128 stands for zero in the data rows.
Every row has a hidden score. How much higher is the second row's score than the first row's in each pair? 15 means about the same, 30 much higher and 0 much lower. The score is a weighted sum of the row's numbers plus the product of two more (or one squared), each taken from its middle value.
[169 127  64 140 169 138 108 112 110 110  80 155 181 118 171 141]
[103 131  98 131 133  71 104 142 137  94 164 142 144 145 102 103] 13
[122  96 121 162 132 125 124 161 167 144 147 100 106 153 110 106]
[149 135 128 120 166 167 133 136 133 174  99 120  88 109 175 118] 18
[153 160 130 162 172 134 172 137 117 103 139 104 114 118 140 117]
[145  98 119 127  79 106 142 142 138  91 127 168 126 136 109 117] 14
[144  84 142 102 150 186 150 168 191 225 105  79  45 116 143  92]
[157  90 149 137 133 162 167 138 157 173 128 124  95  85 139 106] 14
[128 109 110 128 176 139 149 118 126 145 117 128 121 114 156 111]
[151  99 119 121 134 180 134 177 185 161  79 145  91 115 138 111] 13
[ 83 169 145 118 118 123  80 111  99  94 143 126 153 163 110 155]
[103 158 146  98 121 111 112 126 119  84 136 127 133 163 121 160] 14
[109 143 177 105 102 131 112 104 106  92 158 125 140 152 111 161]
[124 122 116 136 149 112 172 103 100 140 144 149 155  92 132 131] 16
[ 74 133 109  80 113 149  81 112  76 104 129 121 163 182 131 165]
[ 81 150 147  88 118 105  91 100  88  93 149 118 160 145 126 170] 13
[135 125 129 159 137  94 127 143 146 134 152 128 144  91 131 113]
[150  75 141 109 138 164 131 150 176 201  84 106  62 115 134 119] 14
[148 132 126 133 156 155 152 115 132 132 113 137 120 149 145 132]
[143 104 100 124 170 140 116 124 131 118  97 132 133 123 155 112] 17
[152 120 136 158 154 159 159 124 133 152 134 117 132  93 132 110]
[ 67 156 132  96 121 122 106  94  87 110 174 112 168 162 113 168] 16
[134 149 156 148 137 118 147 110 127 142 153 112 134 140 140 135]
[158 142  98 162 164 146 148 124 125 149 114 124 126 114 184 134] 16
[152 106  92 101 159 154 132 154 143 154  80 141 107 153 123 127]
[129  99  81 105  96 119 111 166 157 110  89 163 116 156 140 111] 13
[ 99 136  19 208 173  26  67 197 176  41 123  44  22 124 190 219]
[168 113  56 110 157 150 104 145 141 139  65 157 131 107 153 110] 25
[167  86  58 131 212 169 101 156 121 158  68 164 110 112 165 104]
[146 129 147 149 166 166 161 117 131 139 132 146 106  97 147 107] 13
[121 133 127 131 121 117 132 132 127 124 169 136 131 106 114 103]
[114 113 112 108 141 143 141 175 157 148 106 112  94 143 143 126] 14
[ 98  78 103 150 119  61  76 172 150  85 149 177 116 166 124  66]
[ 67 134 116 118 118 134  82 108  92 103 135 149 150 183 123 172] 15
[152  71  96 116 125 118 114 167 153 123  95 159 108 138 130  93]
[117 106  90 133 124  88 115 105  94 129 140 140 173 142 145 123] 19
[133 110 116 146 140  90 133 114 115 146 142 131 166 114 135 114]
[ 92 159 143 104 142 118  77 123 107  96 138 139 138 158 127 178] 14
[157 102  76  91 117 108 103 138 127 121 100 171 136 110 159  99]
[110 137 160 100 127 108  94 104 116  96 141 130 144 140 108 129] 14
[111 163 140 124 144 115  98 101 115  73 142 129 137 150 110 162]
[152 105 144 108  86 133 123 144 166 135  91 139  96 125 103 131] 11
[150  82  45 126 167 140  93 176 122 127  88 166 143 130 165 108]
[104 150 119 133 130 118 111 116 110 100 133 120 131 140 104 138] 12
[164 117 120 142 172 187 136 130 151 176  88 115 105  82 182  96]
[174  97 148 105  80 163 141 134 166 136 123 142  97 117 124 147] 11
[122 138 118 150 145  92 114 164 140 105 159 114 125 139  94 120]
[142 173 144 155 136 114 155 106 116 153 131 126 142  70 131 125] 16
[161  75 169 128 137 138 135 143 171 216 111  68  83  90 117  70]
[143 123 114 122 166 190 145 145 145 159  84 124 114 113 154 112] 14
[114 109 118 146 114  96 108 144 128  93 124 125 150 154 116 113]
[ 98 121 115 140 131 123 129  97  97 128 139 114 156 129 136 140] 18
[122 165 165 117  91 121 121 104 105 105 154 124 123 118  85 122]
[114 110  68 103 150 151 134 205 171 155  89 148  86 172 143 131] 16
[111 134 111 146 137 112 163 101 110 143 151 118 171 116 125 139]
[106 122 100 157 160 107 122 125 118 106 137 141 143 142 131 119] 11
[144 112 148 121 108 132 139 159 170 151 113 112  75 123  97 117]
[110  94 102 108  98  96 116 190 160 114  84 161 101 166 120  84] 14
[ 95 139 157 121 127 106 132  94  83 103 160 113 163 114 117 174]
[146 124 130 155 152 141 153 189 155 116 154 108 107 125 113 128] 11
[107  82 106 122 124 102  92 132 126 104 114 169 144 158 141 106]
[141 114 130 126 143 158 117 164 163 149 126 137 102 142 145 129] 16
[111 144 111 131 134 121 121 108 109 122 131 119 135 157 139 165]
[128 155 136 119  73 130 103 111  74 108 146 127 140 147 124 156] 14
[169 117  98 124 175 159 123 110 142 132 102 135 121 110 185 112]
[120 131 146 144 150  98 155 153 149 125 150 112 100 154  96 147] 6
[128 112 133 156 139 109 136 128 122 122 141 153 153 130 109  97]
[140 125 127 150 155 142 133 121 146 148 135 112 109 132 147 125] 16
[164 153 122 153 159 179 153 134 121 151 115 120 109 111 171 108]
[113 133 147 128 119 115 106 106 124  86 152 126 131 137 106 147] 13
[150 131 125 145 130 116 151 109 107 149 138 136 156 101 158 120]
[137 136 177 142 104 123 153 125 120 133 157 132 129  97 129 124] 12
[128 163 116 185 145 105 143 112 115 153 156 130 140  83 134 112]
[150 125 153 142 125 128 129 154 151 157 119  80  96 146 112 109] 13
[ 83 146 112 104 101 132 119  62  58 116 141  86 158 147 103 139]
[141 163 153 164 116  99 136 130 122 103 167 128 125 110 100 115] 10
[129 151 151 161 119 118 147 156 149 121 177 127 107  98 136  90]
[107 153 136 146 128 117 117 143 141 108 149 130 113 130 116 130] 14
[143 206 188 141 137 114 143  52  99  85 150  91 110 103  80 207]
[ 57  83 118 109 130 149 148 221 201 177  96 100  44 200 115 131] 11
[109 165 151 125 140 111 118  95 120  87 130 128 128 138 105 163]
[142  78  93 124  99 122 115 172 182 144  93 162  97 131 136 111] 14
[131  76 117 131  69 103 120 178 169 110 125 164 119 141 122  99]
[194 121 121 122 116 137 140 128 158 174  96 147 110  86 150 104] 19
[ 95 165 141 120 136  88 131 111  94 133 156  99 141 134 125 171]
[165  83 153 172 167 168 118 128 156 183 104 118  90 123 166  91] 16
[101  79 119 122 130 138 140 213 192 147 108 129  69 167 114 116]
[128 119 118 157 140 114 153 113 119 161 149 150 165  73 139 108] 21
[134 103 127 116 121 134 131 130 126 118 141 137 122 105 145 119]
[163 133 170 154 164 152 152 132 139 189 143  83  93  96 146 106] 15
[120 255  99  75 255 102 255 100 188 117 156 142  92 185 117  62]
[ 92 143 129 113 116 112 118 113 115  95 138 134 141 166 122 186] 9
[147 129 205 120  93  89 157 104 128 128 174 148 138 104 105 141]
[159 113 180 136 148 159 142 123 165 194 108  92  96  90 150  69] 18
[144 141 110 126 161 119 137 112 123 136 135 135 126 127 157 133]
[ 98  99 143  69 132  97  82  32  59  47 164 213 225 110   1 228] 20
[152 110 106 127 133 146 154 127 117 130 119 169 134 108 152 120]
[159 104  94 124 110 121 103 119 150 109 108 168 124 113 129 108] 15
[150 102  84 156 121  98 130 159 138 103 150 138 142 127 102  89]
[101 151 162  91 122 122  66 113  90 102 134 137 158 167 124 161] 19
[104 104 123 127 136 104  96 134 133  82 136 127 138 152 120 141]
[102 119  98 154 124  96 172  96  98 139 154 101 178 116 129 117] 21
[118 106 137 151 110 118 138 176 164 133 118 107  92 155  88 106]
[121 105 101  80 147 156 139 209 190 181  87 107  78 157 141 122] 20
[152 114  98 127 176 147 128 119 112 124 102 136 138 133 159 112]
[135 178 187 119 125 120 142 100 124 112 131 137 133 101  89 171] 11
[110 148 144 117 133 117 122  99 120  96 134 146 116 132  80 132]
[151 132 163 158 155 122 172 128 147 167 163  96  97 122 140 120] 16
[149 173 138 172 168 161 162 119 124 146 151 128 107 105 142 123]
[127 172 159 111 114 123  99  90  99  98 155 114 132 143 118 197] 15
[112 122 103 146 145 102 152 112 105 107 138 138 172 130 143 125]
[ 98 159 139 125 109 126 124  95  83 141 151  93 163 117 118 138] 17
[128 155 153 165 189 163 166 115 137 155 152  99  93 106 156 112]
[ 92 148 123 112 114 104  93 121 104  86 141 132 140 160 112 156] 13
[151 158 181 174 139 161 159 122 133 157 165  92  87 102 168 134]
[129 116 141 127 101 105 111 138 121 115 146 148 135 130 120 131] 14
[157 159 113 221 154 100 214 152 136  97 167  75 146 101  90 138]
[ 83 153 126 114 121 138  97 115 105 108 135 118 139 154 114 160] 21
[178 123 128 118 106 146 146 141 185 168 110 101  86  91 132 107]
[180 136   0 236 116 147 149  52  58 156  59 217 179   0 135  65] 14
[150 108 130 146 158 169 161 158 159 180 116 100  79  95 144  74]
[130  88  97 255  73 239 124  66  70  70   0 158 255  86  85 232] 13
[ 53 161 127 111 128 107  70 104  85  90 134 134 159 175 128 165]
[107 152 127 151 120 116 153 130 105 125 153 124 135 116 111 115] 14
[142 130 113 176 171 157 129 117 117 121 135 131 132  96 160 142]
[ 75 169 164  95 110 119  95 125 112  98 120 135 147 129 110 174] 11
[139 146 120 157 129 116 114 144 149 109 137  88 130 114 109 136]
[124 117 199 122  90 124 124 126 133 101 139 157 116 132 101 157] 14
[124 100  83 141 154 137 109 121 123 136 112 138 140 137 155 152]
[ 74 155 112  83  80 138 106  95  59 116 150 121 167 149 103 150] 14
[ 98 160 133 104 142 132 104 119 104  71 137 124 158 172 109 148]
[139  95 103 124 111 102 131 122 120 122 114 162 151 125 152 121] 14
[135 141 172 132 104 110 156  83 105 127 173 123 148  93  94 157]
[107 117 124 108 108 137 125 110  82 113 132 114 154 143 145 156] 16
[124  93 117  89 141 178 134 175 196 201  77  87  62 148 134 108]
[152 129  93 125 147 131 121 119 117 133 128 162 148 112 156 112] 18
[102 131 145 145 115 104 124 191 167 110 115  99  92 178 109 137]
[ 86 188 148  94 116 124 101 107  82 125 156 129 172 131 129 178] 24
[150 145 157 149 131 141 166 130 142 159 165 146 121  86 132 124]
[118 124 126 132 127 125 123  86  80 123 135 121 158 128 104 132] 17
[133 156 149 170 184 145 142 127 108 132 149 111 110 110 178 150]
[117  39  14  55 166   0 255  69 152 102 107 140 132 105 132 136] 9
[116 114 101 131 129  98  92 137 131  92 179 121 131 157 126 107]
[114 134 159 113 125 122 108  91 109 110 145 142 141 122 120 146] 14
[106 156 139 135 142 124 134  93  92 104 151  91 149 140 126 159]
[ 96 137 157 105 120 127 111 108  92  98 157 136 148 139 124 143] 15
[176 105  94 120 100  84 130 124 132 150 107 162 164  95 128 111]
[243 168 146   0   0 198 141 116 190 107   5   0  74 150   4 255] 11
[106 120 160 148  99  91 118 138 129 104 125 134 136 148  96 132]
[151 115  80 131 170 175 123 146 152 157  85 117 119 102 164 115] 22
[158 101 126 133 163 137 150 121 132 139 105 134 120 121 149 119]
[158  92 156 105 142 179 132 133 146 188  98 109  96  96 167  79] 17
[103 164 158 117 105 125 103  97  84  95 143 119 158 136  98 163]
[158 127 147 151 129 136 140 130 143 152 109 151 115  80 171 103] 15
[145  89  81 130 128 113 102 187 151 102 118 160  94 181 111 106]
[134 160 179 150 134 127 132 110 131 148 168 145 130  88 118 120] 18
[170  99  82 105 116  68 142 102 113 151 129 180 196 112 158  85]
[118 139 127 157 107 112 139 141 133 113 143 101 144 149  99 124] 9
[131 100 153 132 135 138 135 152 166 150 107  96  95 150 122 136]
[141 118 107 117 142 180 122 156 167 166  77 120 100 102 165 112] 18
[150 109  89 112 165 165 108 143 125 145  81 134 139 113 163 125]
[ 82 166 169 102 122 121 103 120 106  82 146 120 136 144 103 149] 11
[179 227 221  95  78  82  36 225 220 249 148 166  45 212 124 110]
[158 124 150 138 128 142 146 122 131 147 119 138 118  69 163 112] 16
[146 135 191 133 122 119 169 142 144 117 176 129 102 122 106 115]
[133 141 131 135 179 145 157 128 122 148 127 129 119  92 172 117] 19
[152 123 129 121 152 167 130 155 151 175  80 112  89 131 149 117]
[175  91 138 105 112 162 150 163 190 188  90 124  74 118 113  84] 14
[108 149 129 132  96 112 161 107 101 110 133 130 146 115 121 143]
[185 113  75 111 109 145 107 140 129 116  98 159 139 123 158 135] 20
[ 80 163 145 115 111 133  82 102  91  88 124 106 146 158 105 160]
[ 78 158 149 111  89 142 100 104  87  93 138 106 145 128  91 166] 14
[ 80 169 141 113 128 126 117  97  91 107 148 121 180 150 125 173]
[ 91 138 114  88  83 140  96 100  68 110 135 144 155 162  93 164] 13
[132 150 115 146 159 154 165 115 125 140 133 141 135  96 155 134]
[104 143 133 120 123 134 144 111  88 104 136 129 144 143 125 134] 13
[ 91 163 145 106 119 131  93  90  80  79 141 110 158 164 112 177]
[134 101  80 138 177 152 106 117 109 127  79 160 166 120 162 143] 17
[138 127 164 125 118 113 137 140 149 130 129 146 100 105 120 125]
[110 165 157 122 115 148 118 108 104 100 144 137 134 135 122 156] 17
[ 84 145 118  89  94 144 126 107  79 105 138 119 131 148 120 152]
[153 135  99 186 145 107 131 164 149 108 147 128 123 116  95 121] 15
[170  93  90 122 134 140 127 132 147 166  84 172 137  93 159  89]
[114 134 127 138 114 109 146  97  75 135 139 106 159 119 102 132] 16
[ 82 137  93  91  89 150 118 105  71 106 141 114 147 151  96 150]
[128  96  89 144 126  72  77 155 137  94 121 165 134 142 139  98] 15
[130 134 108 124 152  93 136 118  98 122 149 135 167 141 150 134]
[167 118 122 139 120 133 145 113 133 162 118 173 136  63 145 105] 14
[138 105 119 112 100 113 128 176 161 113 108 142  92 163 112 106]
[103 108 119 122 102 144 153 165 171 143 110 128  97 162 116 108] 15
[ 92 157 109 122 131 128 129 112 105 107 143 101 142 149 132 151]
[ 95 105 112 146 125  87  95 161 148  93 130 164 115 164 115  85] 13
[113 175 145 170 155 123 149 122 118 132 149 122 136 110 129 131]
[108 127  97  94 102 142  80 113  76  95 120 127 153 169 120 160] 18
[100 164 168 116 156 114 110 105 104  92 141 125 139 152 132 184]
[ 39 180 183  68 131 106  40  99  91 102 164 170 201 175 143 170] 19
[100 135 128 149 121 113 173 183 155 117 125 120 105 146 100 113]
[100 103 142 131  38 194 174 208 126 155  69 255  18 255 126 109] 13
[ 93 127 116 116 122 121 125  97 101 103 125 110 152 158 160 154]
[121 135 108 129  92 101 112 143 124 101 117 141 120 146 141 124] 12
[124 140 143 144 138  98 161 113 110 146 171 101 160  84 136 132]
[157 156 132 161 183 131 155 155 139 153 154 112 121  99 143 104] 12
[ 89 138 135 112 135 122 134 116 107 106 141 133 157 153 144 165]
[184  95 191 128  72 130 166 130 156 143 131 163  95  77 108 123] 11
[132 153 171 145 124 121 121 122 118 121 163 126 121 124 129 154]
[ 77 173 174  93 115 104  59 118 104 106 159 121 162 181 113 181] 17
[113 117 112 148 139 142 160 178 158 127 129 110  93 134 126 110]
[132 161 126 165 119  93 127 146 147 115 136 112 125 155 105 140] 14
[118 133 138 159 140 130 129 122 139 145 149 113 114 144 150 140]
[120  98 108  80 129 145 157 190 198 183  75 104  52 155  95 104] 13
[102 136 134 109 118 113 117 116 109  94 137 116 164 171 137 152]
[150 118  79 138 167 127 123 127 114 117  91 152 186 114 173 146] 15
[144 151 189 116 111 111 142 100 119 137 135 130 128  84 119 141]
[124 146 134 158 111 117 133 149 159 103 134 118 115 152 106 132] 12
[ 98 141 130 121 114 108 117 110  94  90 133 105 144 154 124 170]
[155 104  64  96 165 183 123 172 165 176  93 112 111 133 163 117] 20
[114 142 106 157 117  85 117  93  99 125 163 119 172 127 125 133]
[157  91 105  94 112 109 107 141 146 145  97 177 122 112 150 112] 14
[ 89 155 144 140 132 124 141 102 102 117 131 139 151 135 119 160]
[122  93  89 117 119 148 110 165 161 127  94 156 105 127 122 125] 15
[115 153 162 127 143 123 124 127 135  85 135 125 125 167 104 169]
[133 108 149 116  89 118 122 181 175 139 107 127  77 169  84 109] 12
[112 102  74 107 139 148 140 200 168 161  97 123  93 160 128 152]
[100 138 121 131 132 136 103 112 110  91 114 130 120 167 131 160] 14
[107  97 104 120 125 140 136 199 175 154  94 134  80 139 118 102]
[ 99 158 153 112 138 115  78 109 105  87 125 127 138 154 125 183] 19
[136 130 148 114 139 106 122  95 120 107 140 139 147 118  97 131]
[135 127 134 169 155 117 153 110 110 127 136 128 161 108 138 121] 14
[146 100 104 130 134  95 127  97 122 137 114 175 176 118 156 112]
[155 136 111 161 149 100 164 170 139 126 150 100 135 115 124 124] 9
[134 142 108 165 121 116 170 124 107 127 170 121 155 100 141 121]
[125 131 122 110 105 153 138 153 157 134  95 129  93 145 136 109] 12
[163 103  88 112 124 108 110 135 121  95 105 134 145 146 155 131]
[153 106  76 118 173 150 118 138 132 114  91 141 145 152 146 143] 17
[145 107  76 136 151 167 150 149 152 151 100 132 121 114 164 116]
[147 131  93 124 142 139 124 125 122 130  91 141 138 133 150 152] 14
[147 152 147 168 159 160 188 150 134 138 170  91 120  81 136 116]
[ 84 173 137 131 111 114 112 112 102 109 151 146 142 108 118 148] 12
[ 83 166 155 109 127 114 111  90  91 105 144 113 150 131 114 158]
[157 107 191 143 131 149 154 142 152 185 132 109  74  97 131  89] 14
[152 138 119 135  97 110 140 109 120 142 153 161 146  93 142  85]
[185  76 138 126 153 173 156 130 190 214  85 103  73  96 166  72] 16
[134 123 124 124 145 174 132 114 164 157 104 138 125 113 160 117]
[147 107  82 105 128 127  95 127 125 135 102 172 158 100 160 106] 16
[135 114 109 137 151 126 128 119 107 122 114 138 164 121 154 131]
[ 84 154 129  98  94 129  86  85  83  85 144 129 156 165 105 155] 13
[128 145 190 128  92 124 123 110 106  99 147 144 133 126 109 158]
[ 95 178 155  89 104 130 119 115  89 112 133 128 159 147 138 159] 17
[141  75 150  94 122 169 131 196 206 181  74 100  71 150 113 115]
[152 120 183 160 145 135 180 139 156 155 110  99 101  99 126 103] 12
[165 124 162 128 143 188 138 112 150 178 103 117 102  77 164  97]
[105 117 122 137 112 110  92 157 145  90 116 118 120 173 100 129] 9
[102 135 217 104 244 132 179 106 168  90 194  27   0 190  58 178]
[122  69 110 113  69  59  91 206 158  83 114 163 126 167 123 100] 12
[ 99 162 161 121 144  94 105  95 106  84 130 133 132 134  98 168]
[122 105 117 130  95 109  97 196 176 110 113 111 101 191 115 135] 12
[139 120 153 165 105 107 140 134 138 122 167 141 125 103  78 111]
[ 84 168 148 126 102 130 117 112 105 112 140 121 137 122 113 129] 14
[125 104 130 125 101  76 122 129 130 104 170 124 151 123 113 110]
[188  99 105  98 108 139 141 133 164 151  90 178 112  99 133 101] 15
[117 145 155 138 120 125 132  98 115  85 127 129 122 156 108 189]
[103 112 134 135 104  89 117 148 146 105 166 159 110 152 102 116] 15
[132 161 141 149 129 117 164  86  86 136 150  92 180  83 120 144]
[103 134 132 145 136 107 123 100  98 104 136 130 138 127 123 145] 9
[161 130 152 119 101 115 142 106 152 139 140 152 134  88 116 107]
[107  91 161 114 122 143 133 171 177 166 122 107  91 163 114 112] 13
[131 117 115 153 101  92 104 159 146  93 130 132 122 141 109 121]
[ 51  91 192 136 200  64   0   2 127  43 178 146 255  83 123  82] 29
[151 130 159 123 151 155 143 158 180 177 119  86  72 102 128  94]
[104 180 136 118 125 140 118 103 105  98 136 119 133 151 140 157] 15
[127 142 114 128 146 107 169 108  62 146 153 107 174  99 139 122]
[ 70 137  95  87  78 168 118  93  75  95 126 116 134 170  99 161] 4
[ 95 146 145 105  94 115  88  89  71  99 161 137 152 155 112 155]
[106 175 146 114 116 107 132  78  85 127 152 107 158 117 111 151] 17
[ 85 168 149  88 112 137  77  96  73 109 154 120 168 148 102 178]
[120 124  85 116 146 128  97 142 129 116  95 136 146 146 150 153] 13
[155 137 122 177 131 110 150 174 148 140 156 113 126 109 110 109]
[138 162 157 171 124 116 147 130 120 140 173 126 151 115 111 111] 17
[155 138 169 144 133 153 150 116 125 155 152 123 136  80 130 118]
[163 136 155 160 175 160 170 134 137 175 139 103  92  72 161 110] 14
[158 109 103 126 175 189 162 123 144 166 110 120 109  92 172  92]
[124 107 117 144 150 147 153 160 185 158 121  76  85 130 116 112] 11
[127 173 154 194 180 192 179 120 128 146 154  93  59  90 184 120]
[145 162 162 163 153 161 158 124 146 140 149 100 120 108 152  93] 15
[ 97 159 156 118 121 117  98 111 105  93 130 137 161 154 121 157]
[158 148 167 155 174 159 173 128 144 132 149 119 104 110 157 129] 16
[119 103 107 144 143 101 109 121 121 106 135 142 165 142 119  99]
[ 98 156 144 110 123  89 115 111 108  94 149 126 147 139 121 127] 13
[150 118 151 154 178 192 148 105 157 160 115 120  94 135 161 100]
[114 150 124 130 114 123 138 129 109 119 163 109 149 123 106 117] 12
[ 74 147 120 101 109 130  99 105  94  88 145 114 138 161 108 148]
[172 105  60 134 130 140 107 123 120 134 103 171 168 116 151  97] 20
